0: [4 4 3 4 7 8 6 5 5 5 4 2 4 6 6 6 3 4 4 6 4 6 4 7 4 3 8 8 6 3 7 4]
1: [3 3 3 4 6 7 4 4 5 5 5 4 4 5 6 6 4 2 3 6 3 5 4 6 5 4 9 6 6 3 7 4]
2: [4 4 2 3 7 6 4 5 5 4 5 3 4 5 5 5 5 2 4 5 4 6 4 5 4 4 9 6 6 3 6 5]
3: [5 5 4 3 8 6 5 5 5 4 4 3 3 4 5 5 4 2 3 5 4 6 4 5 4 4 8 7 6 3 7 5]
4: [3 5 5 2 8 7 6 5 3 5 5 3 2 5 6 6 5 2 4 3 6 5 4 5 6 6 7 9 7 3 6 6]
5: [4 5 4 3 7 5 6 4 3 4 4 3 4 3 6 5 4 3 3 3 6 4 3 6 6 4 7 7 7 3 6 6]
6: [4 5 3 2 7 6 6 4 3 4 6 2 6 3 5 5 3 3 2 3 6 5 4 6 7 6 7 7 7 4 6 7]
7: [3 5 4 3 7 7 6 4 2 3 5 1 5 4 7 6 5 4 1 3 7 5 5 7 8 6 7 7 7 4 6 7]
8: [3 3 5 4 6 6 1 3 3 3 6 4 5 4 3 2 2 2 3 4 5 4 4 3 5 5 8 8 6 6 5 5]
9: [2 2 5 4 7 6 0 4 5 3 7 4 6 2 2 1 1 2 4 5 3 3 4 2 4 5 5 9 6 6 7 5]
10: [5 3 5 5 7 6 0 4 4 3 7 5 4 4 4 2 1 2 4 6 4 3 5 3 5 5 6 9 7 5 8 5]
11: [6 6 4 7 7 6 3 5 4 3 8 7 4 3 4 4 3 3 5 4 5 3 5 3 6 6 4 6 7 5 6 6]
12: [7 6 7 4 5 4 1 8 4 4 5 7 6 5 2 1 3 4 5 6 1 3 5 0 5 5 3 8 7 3 3 6]
13: [7 8 6 3 6 6 2 3 4 4 6 7 5 5 3 2 3 5 4 5 0 3 6 2 5 5 4 4 4 4 4 6]
14: [8 7 4 4 7 6 2 3 4 4 6 8 3 6 4 5 4 6 4 4 0 2 3 2 5 7 3 5 3 7 3 5]
15: [6 6 5 5 5 5 4 4 5 3 6 8 3 6 3 5 5 5 5 3 3 2 3 2 5 7 4 4 4 6 4 4]
16: [7 6 7 5 5 4 3 5 5 3 6 9 3 4 2 3 5 5 6 4 2 2 3 1 5 6 3 5 3 7 3 4]
17: [6 7 5 5 3 3 4 5 4 4 5 9 4 5 4 4 6 7 4 4 2 3 4 1 4 6 2 5 4 6 3 4]
18: [7 7 8 8 3 2 3 6 4 6 6 9 5 4 4 3 4 6 6 6 2 3 4 0 4 2 2 4 1 8 0 5]
19: [7 7 8 9 3 3 5 6 4 6 6 9 4 4 5 4 8 6 7 3 3 4 4 0 3 5 3 2 1 7 0 6]
20: [7 7 7 5 3 2 6 5 5 6 4 9 4 4 4 4 6 7 7 6 1 3 3 3 3 3 2 2 1 7 0 5]
21: [6 6 7 4 4 3 7 5 5 5 5 9 5 5 4 4 9 6 7 5 0 4 3 2 2 5 2 0 1 8 2 4]
22: [6 7 6 5 3 3 7 6 5 6 6 8 4 4 4 5 8 7 5 5 2 4 3 5 2 5 3 1 1 9 0 3]
23: [7 7 6 4 1 1 7 6 4 7 5 8 3 6 5 5 9 8 7 5 1 5 4 4 2 5 3 2 0 9 0 3]
24: [5 5 8 6 0 0 7 4 4 6 5 9 5 4 4 4 8 7 7 5 2 6 3 3 2 1 0 1 0 9 0 3]
25: [6 5 7 5 1 0 6 5 5 6 7 4 4 3 4 5 8 9 4 3 4 5 4 4 2 0 3 0 0 5 2 2]
26: [6 5 7 5 1 0 4 5 7 7 6 3 6 2 5 5 9 7 2 3 4 5 3 5 3 1 3 0 0 6 2 3]
27: [5 3 5 4 2 1 3 5 7 7 6 2 5 3 3 6 8 8 2 3 4 6 4 5 3 3 2 0 0 3 3 3]
28: [7 7 4 4 6 5 6 6 4 4 8 9 4 5 5 5 7 4 9 5 2 1 5 2 2 5 5 4 3 8 3 4]
29: [6 6 3 5 5 3 7 8 4 4 8 9 4 4 4 4 6 5 9 6 3 1 3 2 2 6 4 5 2 9 1 3]
30: [6 6 1 3 6 5 8 5 5 4 9 5 2 4 5 4 8 7 6 4 1 1 3 3 3 5 7 3 3 6 4 2]
31: [5 5 3 3 4 3 6 4 8 5 6 6 5 3 4 4 7 7 3 3 5 4 3 5 4 3 6 2 2 3 6 4]
32: [5 4 3 2 4 4 6 5 8 5 4 5 4 2 3 5 5 8 3 2 6 4 4 3 4 3 6 2 1 2 5 3]
33: [4 3 3 4 2 4 5 3 8 5 7 4 4 4 3 3 6 6 5 3 4 3 5 2 4 2 5 3 3 3 4 4]
34: [5 3 3 3 3 4 5 5 8 6 3 1 6 5 5 4 7 7 4 4 4 4 6 3 4 3 5 3 2 2 5 2]
35: [4 3 3 4 3 3 6 4 9 6 6 2 5 5 6 4 6 5 4 6 6 6 6 1 5 5 6 2 3 4 5 3]
36: [4 4 3 4 4 4 7 4 7 5 4 0 5 5 5 5 6 7 4 4 7 5 6 3 4 3 5 6 1 3 5 3]
37: [4 4 4 4 5 5 7 4 7 5 3 0 5 6 7 5 6 6 3 4 6 5 7 3 4 1 5 6 3 3 5 3]
38: [4 5 2 3 5 7 7 4 6 5 4 0 5 6 7 6 6 6 2 4 7 4 6 5 5 2 5 7 4 2 5 5]
39: [3 5 1 3 5 5 6 4 6 4 4 0 5 6 7 5 4 4 3 5 6 4 5 5 4 4 5 7 5 2 5 4]
40: [3 5 1 6 5 5 4 2 6 5 4 0 5 4 6 5 5 3 2 5 5 4 6 4 5 4 7 5 6 2 5 3]

[5 6 5 6 4 4 3 3 4 3 8 4 6 5 3 4 2 4 6 5 2 5 4 4 5 4 3 3 7 4 5 5] : 11 13
[1 3 5 3 4 5 4 4 5 6 3 3 4 4 6 5 4 6 3 2 8 6 5 5 5 6 5 4 8 4 5 4] : 5 39
[7 5 6 6 5 4 4 4 5 3 9 3 5 5 3 2 3 4 4 4 0 5 4 3 6 3 4 5 7 4 5 6] : 13 11
[5 4 5 6 3 3 4 5 1 1 8 4 4 6 2 4 3 5 6 6 6 3 3 5 6 4 3 6 8 5 4 2] : 11 15
[4 5 5 3 5 6 6 5 4 5 2 3 3 6 6 7 4 2 5 6 6 7 3 9 4 4 6 7 6 3 5 3] : 0 3
[3 5 3 3 5 7 8 6 5 5 2 3 3 6 7 8 4 4 4 7 4 7 4 8 3 4 4 7 5 3 4 5] : 0 39
[2 5 5 3 5 4 3 5 3 5 1 4 5 5 7 5 7 4 3 2 8 6 5 6 6 6 5 4 7 3 3 6] : 5 7
[3 2 5 3 3 2 3 4 6 6 0 6 4 3 4 3 5 7 3 3 5 5 5 3 4 4 5 2 5 2 6 7] : 32 31
[5 3 5 8 3 3 4 5 1 2 6 5 5 5 1 3 2 5 6 7 6 5 5 5 5 5 4 5 7 5 5 2] : 11 8
[4 4 3 4 4 5 7 5 7 5 6 2 5 5 5 5 7 5 4 5 5 5 6 4 5 4 7 3 5 4 3 2] : 35 34
[5 4 7 9 2 2 4 6 1 1 7 4 2 8 3 3 7 6 7 6 6 4 4 3 5 4 5 5 6 7 4 3] : 15 17
[6 5 5 8 4 3 4 5 2 1 6 6 5 4 5 3 5 3 7 4 5 3 5 3 5 4 4 4 5 7 5 4] : 11 15
[3 3 4 3 4 5 6 4 7 6 4 1 5 4 6 6 6 3 2 5 6 5 6 6 4 6 7 3 6 3 5 3] : 40 39
[2 3 6 4 4 6 8 5 5 5 1 2 4 5 7 6 2 6 5 5 5 8 3 8 5 4 4 8 4 1 5 6] : 0 39
[5 5 6 5 3 4 2 5 6 5 8 5 4 6 2 2 0 3 5 6 4 4 4 3 4 3 2 4 5 5 4 5] : 13 11
[3 4 5 3 5 6 7 4 3 4 1 1 3 8 7 8 3 2 6 5 5 7 4 8 4 4 4 8 6 2 5 6] : 0 39
[4 3 4 3 4 4 3 4 6 6 2 8 4 2 4 3 7 7 1 2 4 4 5 5 5 4 5 1 6 3 8 5] : 31 32
[4 2 4 3 3 2 4 4 6 7 2 8 4 3 4 3 6 8 2 3 4 4 5 4 6 3 4 2 4 3 7 5] : 31 32
[3 4 2 4 5 6 6 4 4 5 3 2 3 6 5 8 5 2 4 7 6 5 2 9 3 5 6 7 6 3 5 4] : 0 1
[5 4 5 6 5 6 3 4 4 4 4 7 4 3 2 3 3 2 6 3 4 4 6 3 6 4 5 6 5 6 7 3] : 11 8
[7 7 6 5 3 3 6 7 4 4 6 9 6 4 5 4 6 6 8 7 1 4 5 1 3 2 2 3 2 5 0 2] : 20 18
[3 3 3 2 5 3 7 5 6 6 0 3 4 4 5 5 4 7 4 4 5 5 6 4 5 5 4 6 7 1 4 7] : 39 38
[2 1 5 4 5 5 0 0 5 4 3 6 4 3 2 2 1 2 4 3 3 1 3 2 4 2 4 6 5 6 9 7] : 9 8
